(in the rows, 100 means zero)
Each named turn below is shown by a few rows before and after it. Which turns, in which order, take the first row of each later pair to the second? The first pair is answered.
S:
95 84 85 87 112 88 100 113 110 104 103 105 96 88 105 106 112 => 101 91 92 82 117 83 103 108 107 100 106 103 91 85 96 108 110
85 86 88 100 95 103 82 111 110 86 113 100 137 97 117 97 139 => 91 102 100 88 103 81 80 100 109 79 129 97 138 81 92 109 123
101 63 97 68 141 72 77 111 96 85 140 123 148 86 78 132 107 => 122 68 110 53 156 95 102 100 79 80 121 132 134 110 71 118 119
96 70 94 94 102 115 99 112 98 111 103 114 126 109 107 101 127 => 86 78 94 95 102 93 86 108 105 109 117 109 131 89 94 114 112
B:
98 96 87 94 88 110 126 93 95 91 81 94 94 124 86 87 134 => 98 99 92 80 97 84 116 89 98 87 103 92 106 100 61 103 121
97 114 89 112 94 98 118 84 96 106 103 116 62 92 87 111 98 => 98 114 89 112 96 95 116 85 94 106 104 118 64 95 83 112 100
77 103 96 93 78 62 84 119 95 101 105 105 91 95 85 119 86 => 69 104 95 103 69 80 93 121 110 105 85 97 76 97 113 104 86
R:
95 82 74 131 83 94 69 117 95 104 109 119 113 109 105 110 103 => 71 86 91 102 71 79 110 134 115 122 94 87 97 91 115 106 101
68 110 95 96 97 111 126 92 126 102 89 89 111 83 128 93 105 => 92 130 102 100 106 124 130 77 104 92 82 102 94 108 116 86 106
118 112 93 131 106 107 73 83 84 87 110 118 91 119 91 101 87 => 81 86 81 121 91 82 68 104 112 101 121 101 117 86 110 111 88
L:
91 129 106 88 94 76 91 80 126 76 93 80 107 71 93 93 80 => 92 138 89 120 78 81 76 90 117 76 88 90 94 94 104 95 81
125 107 103 103 119 118 88 83 85 98 95 117 100 117 95 87 107 => 110 96 93 108 110 126 92 95 89 107 85 115 98 123 116 86 117
115 115 101 117 108 104 92 91 71 72 102 116 80 127 75 101 96 => 84 83 87 114 87 115 105 122 86 90 82 109 89 133 117 91 124
107 106 110 78 121 94 103 90 101 92 94 86 104 85 98 97 103 => 113 119 102 111 110 92 86 90 87 85 92 96 87 104 100 103 96

Each pair is two turns apart.
102 102 98 93 98 101 91 105 82 96 100 107 97 117 87 109 105 => 91 111 99 110 92 92 85 103 100 101 100 91 91 101 96 110 88 -> B, L
120 75 79 100 109 116 69 92 99 94 113 135 125 115 96 103 107 => 97 99 110 68 104 94 110 85 142 111 104 79 103 68 103 94 76 -> B, R
122 107 94 98 107 109 117 133 59 99 124 110 106 137 70 93 124 => 99 83 80 97 100 108 113 152 74 109 126 109 123 126 89 95 138 -> L, R
116 108 92 127 104 116 76 99 85 75 104 120 114 121 92 103 114 => 77 82 84 115 84 102 84 124 116 95 103 99 126 97 117 107 120 -> R, B
124 91 110 78 117 131 112 93 76 96 81 120 94 132 103 82 131 => 125 126 95 130 98 93 73 90 70 85 107 122 78 123 86 114 91 -> B, L
103 92 115 103 106 130 75 102 91 105 112 132 103 110 98 100 110 => 81 79 118 83 102 121 90 114 111 117 108 113 111 92 112 99 111 -> L, R
98 120 103 100 88 54 94 123 89 98 128 86 80 101 76 135 71 => 74 105 108 84 84 84 126 122 130 114 88 62 80 83 122 102 80 -> B, L
96 87 115 107 97 134 86 82 84 110 102 127 122 124 88 94 122 => 79 103 137 81 104 103 99 78 114 116 110 94 123 76 74 104 95 -> B, R
109 89 99 95 93 99 69 98 97 105 119 114 128 112 84 105 118 => 97 99 117 64 94 88 105 100 107 115 114 88 116 96 83 103 114 -> R, S
121 118 92 122 105 91 97 97 103 101 67 106 76 91 119 84 89 => 124 93 91 93 116 91 98 113 74 96 80 126 99 109 100 91 122 -> L, B
110 81 84 94 134 109 63 73 117 91 112 113 132 77 94 107 102 => 104 91 111 54 134 104 115 77 123 102 93 83 106 67 95 94 102 -> R, S
103 83 104 92 109 91 87 81 116 97 117 116 114 81 90 110 89 => 84 87 99 102 89 79 95 102 124 107 111 97 97 76 107 114 85 -> L, R
99 126 119 85 85 81 138 134 59 119 102 90 62 133 76 129 105 => 78 85 83 111 80 72 76 140 72 114 131 112 119 117 85 151 111 -> R, R
85 77 77 111 89 121 112 119 105 112 89 103 113 112 137 85 134 => 74 81 68 126 78 99 93 126 112 112 102 97 113 99 136 100 122 -> S, B
83 114 90 125 70 79 95 134 72 107 112 103 87 121 84 127 97 => 71 117 95 118 70 70 102 133 90 115 111 84 84 100 89 125 87 -> R, B
114 109 78 160 97 117 107 90 91 117 84 139 85 126 110 103 90 => 104 63 89 86 122 103 123 105 83 125 111 144 135 105 82 114 125 -> L, B
127 99 73 137 100 104 77 102 65 49 121 144 79 124 73 132 105 => 94 110 72 159 75 128 95 90 125 69 73 103 54 97 139 99 78 -> B, B
89 90 108 75 90 117 148 120 102 113 68 84 81 114 125 73 124 => 89 66 90 76 91 103 123 141 79 108 99 110 112 123 109 98 146 -> B, S
99 108 98 105 85 104 80 106 106 80 107 97 78 113 98 98 111 => 97 100 106 85 87 111 96 106 106 85 102 91 78 113 102 86 118 -> L, R
98 135 85 115 124 78 64 68 124 106 129 99 94 77 79 113 67 => 121 119 71 129 124 109 65 84 79 103 116 137 87 137 86 109 110 -> B, B
109 117 105 82 99 90 105 104 105 93 113 86 98 95 103 86 116 => 115 121 98 100 94 95 102 104 98 92 105 94 87 113 112 86 118 -> L, S
117 133 105 114 101 88 113 102 82 100 103 100 67 121 77 112 90 => 115 123 94 130 106 87 83 92 89 93 117 108 89 109 78 118 80 -> B, R
94 93 95 113 97 88 131 104 89 104 122 109 70 129 96 122 109 => 94 85 111 85 111 84 139 95 93 103 127 102 82 112 88 118 111 -> L, L
99 105 114 88 131 120 101 77 114 89 99 103 115 90 87 86 92 => 85 96 91 123 106 131 93 100 113 96 82 108 101 114 121 85 103 -> L, L
91 85 102 88 87 95 116 139 109 112 91 88 91 83 105 102 101 => 94 82 97 89 88 84 107 143 99 109 103 98 96 89 93 112 105 -> B, S
129 108 102 120 114 125 102 114 95 92 86 91 70 135 101 101 107 => 121 85 111 74 133 101 105 122 93 92 111 93 105 114 74 116 120 -> L, B
97 104 95 119 102 109 70 85 117 99 102 105 117 92 116 98 83 => 106 112 98 122 103 123 82 80 111 94 91 109 100 104 119 87 87 -> S, B
135 124 111 111 121 114 92 76 92 80 94 127 79 120 82 103 86 => 109 110 100 115 112 94 61 75 121 84 114 114 110 82 88 116 71 -> B, R
112 80 127 73 111 105 100 93 108 101 111 95 104 63 90 92 104 => 129 82 122 84 117 114 88 81 99 95 112 113 105 77 83 94 107 -> R, R
99 95 95 98 95 102 107 110 73 106 92 107 83 125 96 107 111 => 84 93 95 94 99 79 88 103 99 107 114 93 102 83 90 116 90 -> R, B
110 108 104 107 102 78 91 109 84 100 123 113 95 107 76 119 103 => 88 94 101 103 84 86 110 132 96 118 102 98 88 112 104 113 118 -> L, R
94 114 105 111 115 105 85 100 85 104 103 125 114 85 77 102 92 => 93 122 114 107 116 111 92 93 99 109 96 113 111 72 81 94 84 -> S, B
103 102 105 83 110 113 108 104 88 121 81 98 89 100 87 109 107 => 97 91 97 86 106 103 94 112 86 123 95 107 103 97 83 117 111 -> S, B
75 79 106 72 112 94 117 101 102 107 114 90 118 76 92 89 96 => 102 93 114 76 122 114 122 86 80 96 103 106 106 101 84 78 100 -> S, R
94 102 92 80 87 112 141 119 65 115 65 99 82 136 112 88 135 => 97 74 91 57 111 122 125 102 68 110 81 115 131 118 102 87 146 -> R, L
88 100 82 86 93 105 108 94 138 117 88 94 109 90 124 79 94 => 115 92 87 64 113 107 108 94 97 101 101 123 123 114 93 85 118 -> B, L
75 87 82 141 77 112 101 132 101 108 91 104 95 106 126 111 103 => 79 65 99 87 97 127 130 123 100 107 86 101 117 96 115 93 123 -> L, B
87 109 92 127 86 113 108 99 127 109 74 85 92 99 130 95 82 => 104 111 82 143 91 120 87 88 114 96 80 105 98 113 122 96 84 -> R, R
93 99 85 108 86 109 102 98 110 119 87 88 102 95 121 89 110 => 107 106 102 87 102 113 115 84 107 115 86 85 98 90 103 84 108 -> R, L
107 129 92 116 86 75 68 44 116 93 92 83 117 84 92 116 86 => 105 140 106 102 83 76 93 47 119 97 80 68 97 85 93 107 84 -> R, R
111 113 110 110 114 113 91 67 114 92 99 97 107 81 99 88 76 => 104 116 100 134 99 110 79 79 115 92 99 97 99 86 108 95 74 -> L, S
115 93 67 127 109 91 70 102 68 77 105 136 107 133 94 110 100 => 78 102 101 72 89 69 144 129 103 110 78 70 70 98 112 99 93 -> R, R
100 128 98 109 94 106 126 97 91 102 89 95 69 119 95 100 104 => 98 121 89 121 100 86 83 85 102 92 121 102 104 93 77 118 91 -> R, B
133 108 102 106 100 96 99 95 106 91 98 102 90 110 78 95 97 => 117 104 94 119 83 98 97 106 120 100 88 90 85 108 102 88 96 -> B, L
109 87 91 117 122 106 62 64 135 94 113 109 133 81 107 85 80 => 99 85 103 90 126 94 84 69 144 100 115 89 131 63 102 82 78 -> S, R
105 93 87 138 104 144 73 63 126 95 98 105 113 85 132 80 77 => 70 56 83 102 93 108 82 106 129 112 119 94 138 66 130 103 101 -> B, R
119 87 127 53 113 101 131 98 88 109 106 107 111 80 76 83 128 => 115 84 118 66 103 124 139 103 95 114 81 105 96 97 103 70 134 -> B, B
101 107 103 104 117 120 77 48 140 94 95 89 125 61 109 76 64 => 128 99 101 109 125 154 93 53 99 87 74 124 111 122 107 62 101 -> S, B
96 115 118 103 92 69 100 133 68 86 127 97 84 115 73 122 109 => 79 93 100 107 81 79 99 152 80 97 120 97 95 114 98 116 126 -> R, L
116 116 106 125 114 109 75 91 98 84 99 114 96 106 99 110 82 => 92 92 90 127 96 111 77 114 113 95 92 109 104 103 128 108 96 -> R, B
101 84 95 113 116 73 116 73 110 107 109 63 117 65 65 96 93 => 130 108 91 144 110 87 111 70 83 97 98 82 85 103 61 95 94 -> L, S
88 79 117 84 101 104 121 125 110 110 95 92 106 109 93 90 131 => 102 106 125 87 110 81 100 105 106 98 118 90 106 90 60 103 104 -> S, L
117 86 77 155 76 114 66 70 102 82 91 107 113 102 122 72 93 => 100 107 108 107 81 67 89 71 119 89 114 66 112 48 92 90 68 -> R, S
79 104 94 93 81 73 96 113 110 105 118 85 100 81 92 113 81 => 117 123 98 106 98 96 92 91 82 91 111 111 87 115 77 105 80 -> R, R
116 119 108 91 113 94 96 93 100 100 114 94 104 89 77 108 83 => 121 107 100 99 108 126 107 101 92 103 91 104 91 123 103 90 105 -> S, L
101 115 112 82 98 105 132 111 82 108 88 93 71 109 91 97 107 => 97 100 102 89 90 114 124 120 86 110 82 99 81 115 105 95 120 -> B, S
98 89 121 77 104 137 133 66 124 100 87 91 93 97 121 57 90 => 132 114 120 100 115 135 115 55 91 82 104 116 80 121 91 67 84 -> L, B
116 107 81 145 109 110 67 95 85 88 97 127 91 118 96 96 100 => 128 122 101 116 131 105 81 73 82 82 100 119 90 105 75 92 90 -> B, S
101 128 119 91 109 95 116 81 119 91 100 83 91 70 98 95 74 => 118 127 108 122 111 123 101 70 106 83 86 104 86 103 108 87 81 -> R, B
91 116 106 123 109 69 86 69 66 110 131 113 121 110 93 105 78 => 79 110 104 124 96 61 87 83 74 117 134 107 121 106 102 114 80 -> L, S
102 119 101 118 104 98 82 83 119 92 104 97 94 67 112 104 67 => 106 117 96 132 95 122 95 93 105 98 84 107 77 104 131 91 84 -> S, L
105 111 103 91 86 103 111 97 127 109 100 91 61 90 121 89 106 => 112 96 93 93 92 119 107 94 121 108 94 105 71 105 129 83 122 -> R, L
116 114 129 80 133 109 90 88 88 88 99 115 106 100 92 75 112 => 113 138 114 123 116 112 76 87 95 89 92 112 83 106 104 75 94 -> B, L
76 128 103 129 84 86 71 89 117 111 115 85 100 70 79 121 90 => 102 127 104 120 106 101 63 71 97 98 121 109 113 87 60 119 99 -> S, R
114 95 88 119 94 102 108 105 75 99 100 113 70 138 97 111 118 => 86 58 89 78 103 89 106 111 107 109 116 100 118 96 102 113 128 -> R, L
71 117 104 115 86 97 70 117 87 114 107 101 110 90 116 112 78 => 83 127 112 110 95 89 74 111 76 109 112 104 103 91 96 116 76 -> B, S
133 115 133 77 136 139 129 61 100 93 73 108 90 111 88 54 96 => 109 78 73 150 110 129 42 85 108 89 106 138 136 115 112 90 98 -> L, R
76 77 109 84 135 108 89 87 113 116 124 104 142 84 91 99 110 => 66 98 110 101 119 82 85 98 119 118 129 88 126 72 85 113 92 -> L, R
77 78 87 90 103 91 103 118 122 109 98 82 112 80 121 91 109 => 96 80 90 84 105 101 123 125 98 107 86 95 94 114 117 85 129 -> B, R
94 85 116 60 118 129 128 108 110 101 103 72 113 76 104 89 111 => 112 121 88 143 87 129 90 114 84 90 99 97 72 124 113 106 98 -> L, L
91 71 82 126 83 124 53 91 102 91 99 122 120 103 96 109 88 => 82 62 86 112 86 119 58 97 113 95 104 111 129 86 99 109 86 -> B, L
101 110 103 73 96 95 109 113 106 110 91 91 98 93 106 93 119 => 113 103 89 96 102 102 75 105 96 98 102 118 115 102 100 99 121 -> R, R
101 84 96 97 106 118 97 80 113 94 91 97 121 96 114 79 105 => 92 85 98 93 103 102 94 85 124 100 94 88 119 80 115 84 98 -> R, S
97 93 97 119 84 99 104 114 83 95 92 110 88 133 101 100 116 => 83 72 106 79 97 89 114 113 103 100 107 96 119 101 96 100 120 -> R, L
85 95 103 92 87 83 121 125 103 109 100 84 95 93 107 105 108 => 102 113 112 93 94 73 115 114 90 101 110 86 86 93 86 112 93 -> S, L
55 76 100 100 88 105 99 130 108 115 117 102 108 76 118 99 116 => 85 122 111 117 95 80 83 109 84 97 137 107 84 74 76 116 86 -> S, L
87 108 132 98 82 89 110 104 115 114 104 73 81 56 130 90 110 => 109 86 108 118 85 113 93 118 70 103 105 115 90 114 131 92 150 -> B, R
88 85 100 91 106 85 99 107 100 104 108 102 112 92 98 119 111 => 85 94 109 90 104 96 116 96 116 108 91 89 99 86 110 105 102 -> S, B
114 125 117 107 85 74 85 107 71 94 115 101 82 106 60 122 87 => 110 136 128 111 79 101 116 91 99 99 78 80 58 96 89 92 78 -> B, S
94 93 103 91 103 111 98 104 103 101 92 105 114 93 111 94 107 => 89 97 103 97 96 104 99 105 106 101 98 101 109 89 113 95 102 -> R, S
117 118 97 121 95 110 102 100 79 94 98 114 92 123 97 103 95 => 104 125 106 123 90 105 103 92 111 99 92 91 88 93 110 96 76 -> B, B
117 100 121 101 131 132 135 92 96 102 66 92 114 99 114 79 113 => 136 118 127 102 141 113 121 81 83 90 85 99 112 91 80 94 98 -> L, B
125 94 91 121 110 92 87 91 96 109 122 114 112 84 117 121 96 => 129 106 104 114 115 91 98 79 102 109 119 103 101 75 108 113 81 -> B, S
98 73 95 69 108 98 101 119 50 98 112 136 118 119 83 81 146 => 80 67 92 68 102 78 92 128 67 100 127 127 130 96 85 92 137 -> L, R
88 121 114 93 87 116 104 103 89 104 85 90 74 115 97 87 123 => 92 111 104 93 99 100 74 100 81 94 119 112 100 110 73 106 124 -> B, R
101 110 108 93 92 101 122 118 75 102 84 102 76 130 99 100 115 => 87 103 93 114 80 102 111 127 84 107 85 102 79 127 111 103 112 -> S, R
117 117 95 103 123 109 93 83 72 90 97 109 93 127 97 91 90 => 110 114 99 99 123 121 103 79 85 95 89 102 94 122 110 79 88 -> B, S
86 98 106 99 92 100 112 97 117 106 95 78 104 80 115 89 89 => 107 112 108 108 97 117 113 88 99 100 85 90 87 107 113 82 92 -> R, L
100 99 87 139 97 105 82 102 92 100 99 109 92 124 101 97 107 => 92 106 88 140 94 86 75 99 106 99 110 95 97 101 97 106 91 -> S, B
111 99 112 95 125 157 108 76 119 98 79 100 102 103 110 85 85 => 96 86 94 112 118 141 72 80 129 96 103 109 128 83 109 99 80 -> R, S
90 100 81 125 84 80 78 120 106 109 112 98 92 92 102 114 92 => 104 113 96 105 101 71 86 106 93 99 122 100 88 91 76 118 88 -> S, R
108 89 101 86 122 128 109 66 126 95 88 105 120 88 116 73 103 => 102 91 91 111 115 104 74 67 128 90 109 109 134 75 111 93 89 -> L, R
119 94 94 116 102 107 72 81 95 81 112 128 115 102 82 111 94 => 121 111 111 105 110 115 90 65 112 83 101 108 101 85 82 95 79 -> B, S
76 91 95 83 92 71 99 116 108 113 116 83 105 73 96 110 97 => 94 80 87 90 94 86 99 126 74 108 112 110 102 115 90 109 123 -> B, B
109 97 83 116 124 125 73 60 139 104 117 86 101 73 117 64 84 => 88 61 67 108 107 121 72 97 134 116 121 91 119 87 130 72 116 -> B, R
72 113 117 89 90 98 98 111 95 115 102 97 90 79 106 95 99 => 92 126 117 99 97 103 88 97 79 102 110 108 85 91 90 99 92 -> L, R
99 94 94 45 107 86 138 134 74 105 103 109 86 130 87 122 139 => 92 76 63 85 96 94 98 141 75 101 108 130 107 140 105 130 145 -> R, S
101 101 123 88 103 68 114 105 113 110 119 84 93 80 78 113 94 => 124 109 104 129 99 117 112 94 100 105 86 110 73 129 106 88 104 -> B, R
115 94 107 62 145 103 108 76 84 83 108 103 124 88 80 95 98 => 127 92 97 86 141 123 103 73 75 77 95 117 115 113 89 87 104 -> S, L
90 134 100 114 93 98 109 104 110 120 88 81 115 97 110 93 78 => 104 131 88 126 98 104 86 96 102 111 95 103 122 105 105 100 81 -> R, R
126 115 119 96 114 100 108 81 102 102 100 104 89 95 101 85 84 => 123 105 109 112 103 111 107 94 99 106 88 111 81 115 121 82 96 -> B, L
95 103 116 80 109 110 132 107 114 101 84 81 100 108 131 72 78 => 126 114 109 109 126 107 81 82 95 76 112 112 117 117 98 88 65 -> L, R
92 90 91 102 116 100 90 88 98 84 115 104 115 95 113 110 98 => 86 86 94 94 106 108 113 100 96 95 98 97 96 110 128 101 112 -> R, B
121 111 126 62 105 84 123 91 78 100 84 93 90 110 70 107 102 => 116 84 83 117 86 103 75 109 75 97 84 123 108 137 99 117 122 -> R, L
107 127 111 120 96 101 96 88 126 94 94 87 79 82 100 88 65 => 128 122 110 108 109 86 87 93 82 82 118 115 93 101 63 108 83 -> B, B
101 82 95 105 99 101 64 91 70 115 99 93 104 116 103 112 88 => 108 97 112 90 111 97 78 77 75 109 99 81 96 101 91 107 73 -> B, S
106 110 100 113 105 113 80 70 118 87 100 92 99 87 102 92 75 => 104 111 99 120 102 104 78 76 121 90 104 91 96 83 100 97 69 -> L, S
93 98 86 99 78 105 91 138 97 93 107 95 92 104 131 83 108 => 118 124 107 84 100 87 83 110 86 75 129 97 92 90 91 86 83 -> L, L
103 85 92 120 99 124 102 75 115 112 78 105 90 115 131 83 108 => 93 76 100 96 108 115 102 71 132 114 90 96 112 87 125 83 104 -> L, S
105 115 80 140 96 77 52 87 83 90 126 121 105 106 79 123 82 => 80 89 76 117 92 65 54 102 104 101 133 107 131 80 85 131 93 -> S, R
92 86 111 90 114 140 123 104 100 101 93 88 99 108 112 83 107 => 107 89 101 101 128 128 85 85 92 86 120 109 122 102 84 96 94 -> L, R
112 120 114 81 123 94 104 83 83 92 122 105 96 88 78 91 115 => 113 108 105 86 119 122 111 88 80 97 103 114 97 110 101 77 134 -> S, L
84 96 111 44 113 67 127 116 114 113 115 88 119 63 81 102 103 => 62 92 90 80 87 84 126 128 141 127 93 78 103 67 127 93 97 -> B, S
129 79 117 83 106 116 114 89 86 120 108 122 103 114 100 78 126 => 120 77 117 77 114 100 98 83 104 117 123 117 124 81 94 89 114 -> S, L
129 124 110 103 65 125 117 97 108 102 73 111 93 121 99 87 66 => 100 102 94 105 52 115 107 117 131 113 78 98 114 97 119 95 71 -> L, S
89 84 114 105 87 125 100 89 96 84 95 102 109 107 114 87 124 => 93 87 121 93 98 120 96 78 98 81 106 98 122 91 100 91 119 -> L, R
125 116 91 126 90 98 70 94 102 87 110 110 91 108 88 108 88 => 98 95 83 128 74 104 80 118 120 101 98 101 97 110 121 103 101 -> R, B
89 100 105 91 108 63 94 119 102 99 115 97 104 82 85 120 96 => 105 107 114 86 110 94 125 115 87 102 85 101 76 116 96 94 114 -> R, S
83 125 119 89 99 97 123 85 138 106 92 55 83 58 107 92 73 => 67 87 67 143 66 105 85 132 117 113 91 89 93 107 142 109 111 -> B, S
101 127 96 111 86 87 120 107 95 95 104 82 71 134 107 90 101 => 103 116 83 130 79 90 102 107 93 93 112 93 82 136 111 92 105 -> S, R
107 93 110 93 113 111 101 82 100 95 97 104 106 90 100 90 95 => 95 85 97 104 102 118 95 91 104 99 94 105 109 93 116 92 98 -> B, S
123 117 106 133 102 120 81 66 99 84 93 112 79 132 101 91 80 => 100 78 125 68 119 125 116 72 129 99 87 92 114 97 111 73 100 -> L, L
123 100 100 87 121 90 68 80 85 79 124 128 129 97 64 107 81 => 112 108 115 74 124 99 83 62 117 87 108 99 123 68 82 92 61 -> S, B
85 104 137 56 85 92 129 120 85 116 94 67 113 93 84 97 113 => 109 118 128 98 81 118 119 114 57 105 80 92 85 141 90 90 118 -> L, S
